In the rows, 128 means zero.
Families of rows that turns and mirrors carry onto each other, the same ones carrying the whole set onto itself: the rest of each named row's family, in list order:
4 families of 4 rows:
z870: [129 118 117 102 132 157 148 132 163 142 139]
z34: [117 102 136 162  89  88 114 128 123 135  96]
z173: [142 123 119  94 118 150 156 121 159 140 141]
z373: [123 142 131 130 106 145 121 145 157  94 147]
z858: [145 113  99 100  99 157 143 113 146 143 125]
z60: [108 100 147 160  81 102 110 116 129 131  96]
z219: [100  85 160 131 125 124 139 122 101 158 135]
z259: [101 115 159 159  82 109 139 118 145 137  97]
z726: [127  74 156 134 128 116 129 115 111 167 117]
z394: [125 143 117 134 104 140 125 160 142 100 146]
z961: [134  81 152 123 114 102 126 106 108 166 123]
z411: [152 133 124 124 118 143 122 156 158 100 137]
z47: [117 103 158 162 102  85 126 114 135 141 104]
z859: [133 119 104  90 114 153 126 131 159 128 139]
z239: [103  82 147 135 119  97 121 111 113 163 128]
z237: [154 132 125 144 102 148 118 159 126 106 140]

The rest of the family of z60: z173, z726, z394
The rest of the family of z47: z411, z859, z239

Families of rows that turns and mirrors carry onto each other, the same ones carrying the whole set onto itself: the rest of each named row's family, in list order:
5 families of 3 rows:
z897: [187 147 133 121 173  94  98 111 142 100 111 141 145  85 119 139 112 114
 138]
z220: [146 152 156 110 122 146 126 104 126 123 146 190 166  82 155 165 127 141
 126]
z529: [165 157 120 109 141 136 148  85 151 101 159 143 180  87 184 140 140 106
 113]
z575: [219  97 141 126 144  97 105 102 162 135 164 144 147  89 191 123 145 125
 158]
z588: [186 123 150 156 194  94  75 133 145 105 136 145 126 118 147 141 129 124
 143]
z525: [172 104 158 160 143 109  99 128 134  95 149 182 127 101 129 142 112 103
 125]
z460: [167  99 144 118 135 119 104 111 173 118 168 133 178 110 219 143 156 137
 160]
z522: [161  91 152 118 132  89 110  97 174 137 148 149 160 102 196 109 159 134
 162]
z555: [157  80 163 122 122 103 141  97 162 129 166 154 159 129 168 153 135 129
 162]
z167: [138 167 137 112 157 151 113 113 116  96 150 128 164  77 163 158 138 131
 110]
z304: [176  77 157 122 140 103  89 112 156  94 177 140 155 119 201 144 159 146
 159]
z967: [171 136 155 136 183 103  67 128 128  74 132 165 132 113 139 153 132 140
 132]
z275: [131 158 142 109 134 137 128  93 124 118 149 154 162  64 173 119 150 128
 106]
z290: [159 132 149 152 179  86  97 114 142 106 124 160 122 103 131 108 131 109
 122]
z820: [136 151 147  98 150 144 123  97 121  85 168 143 170 102 179 166 154 150
 116]

The rest of the family of z167: z588, z460
The rest of the family of z529: z897, z575
The rest of the family of z525: z220, z555
The rest of the family of z304: z967, z820

Families of rows that turns and mirrors carry onto each other, the same ones carrying the whole set onto itself: the rest of each named row's family, in list order:
4 families of 4 rows:
z653: [103  81  90 126 153 123 108 139 139 156 148 130]
z396: [ 99  91 143 124 151  80  98 121 177 157 146 170]
z273: [ 87 108 137 131 160  95  99 110 181 134 148 134]
z125: [107  98 126 191 116 102 110 156 151  92 153 157]
z901: [118 134 148 164 103 140 130 158 163 152 142 171]
z178: [122 112 119 179 111  83 125 175 123 118 158 133]
z70: [ 92  97 154 138 156  95  82 126 178 157 148 165]
z503: [ 94 107 161 120 144  88 111 125 172 167 138 162]
z432: [123 134 165 155 119 118 136 153 166 149 136 177]
z550: [101  88 110 116 158  90 106 152 114 142 158 137]
z637: [116 117 132 187 110  97 135 158 136 108 172 126]
z241: [113  76 117 113 148 102 109 149 119 138 169 123]
z179: [116 111 150 152 127 151 143 156 139 120 142 178]
z802: [120 116 135 175 113 102 112 164 138  97 170 122]
z651: [100  84 107 131 137  75 109 158 117 152 158 121]
z387: [126 116 156 172 125 145 129 155 165 157 148 173]

The rest of the family of z432: z178, z503, z651
The rest of the family of z901: z396, z550, z637
The rest of the family of z179: z653, z273, z125

Families of rows that turns and mirrors carry onto each other, the same ones carrying the whole set onto itself: the rest of each named row's family, in list order:
5 families of 3 rows:
z960: [145 157 140 135 142 121 131 130  73 116 127 105 101 145 146 108 110 114
 108 155 130 103 179 120 126 143 148 133 129 115 126 146]
z68: [131 144 132  95 135 153 121 175 111 121 114 136 100 119 146 116 136  84
 105 185 102 161 147  77 121  88 126 115 124 128 177 146]
z826: [139 116 131 131 148 155  83 139  97 112 114 148 112 109 145 130 136 102
  84 158 132 174 141  49 125  86 113  96 130 148 188 125]
z936: [101 144 128 154 112 139  72 123 108 114  87 132  92 129 166 189 125 111
  87 126 139 132 145  58 131  95 119 113 119 166 149 138]
z537: [123 104 127 141 126 155 123 174 145 139 127 143 114 118 139 118 134 103
 100 159 121 198 131  51 134  99 155 107 117 133 173 132]
z787: [132 119 137 176 128 123 144 145 116 140 147 103 115 154 137 107 108 127
 110 135 145 137 163  96 139 157 183 130 120 114 122 138]
z669: [ 85 186 119  85 149 130 117 138  95  83 151 134 119 146 143 122 112 107
 111 158 116 130 180  98  98 135 144 133 111 135 158 143]
z989: [ 93 144 120 144 160 136  74 101  93  83 154 145 134 136 140 141 111 130
  87 120 156 157 169  58 104 137 140 115 114 156 167 118]
z755: [ 98 134 128 165 117 115 127 149 158 116 133 133  98 150 124 115 162 111
 132 144 120 172 122 124 105 169 142 125 136 146 147 164]
z11: [ 71 139 114 137 132 133 127 154 146 111 170 135 137 149 133 120 110 126
 114 130 134 175 159  68 111 151 188 136 102 132 153 131]
z73: [147 123 139 184 150 127 102 101  74 114 134 115 116 141 145 121 111 134
  92 125 163 126 169  87 133 144 145 115 131 133 132 124]
z847: [ 91 170 126 113  97 134 113 161 124 121  87 120  81 140 165 172 126  92
 107 153 107 117 150  88 129  95 138 132 113 143 140 157]
z770: [ 83 129 125 161  89 136 110 162 160 142 101 126  95 144 156 175 124 112
 102 124 129 155 135  57 141 111 166 127 107 149 137 143]
z763: [110 123 130 191 136 121  80 105 128  98 126 143 105 138 126 134 162 124
 111 126 145 170 127 104 104 159 112 106 144 165 158 149]
z797: [111 162 131 136 135 117 101 120 110  90 118 136  89 145 133 122 164 103
 120 158 116 142 138 138  93 154 100 119 146 153 153 167]

The rest of the family of z847: z936, z770
The rest of the family of z537: z68, z826
The rest of the family of z755: z763, z797

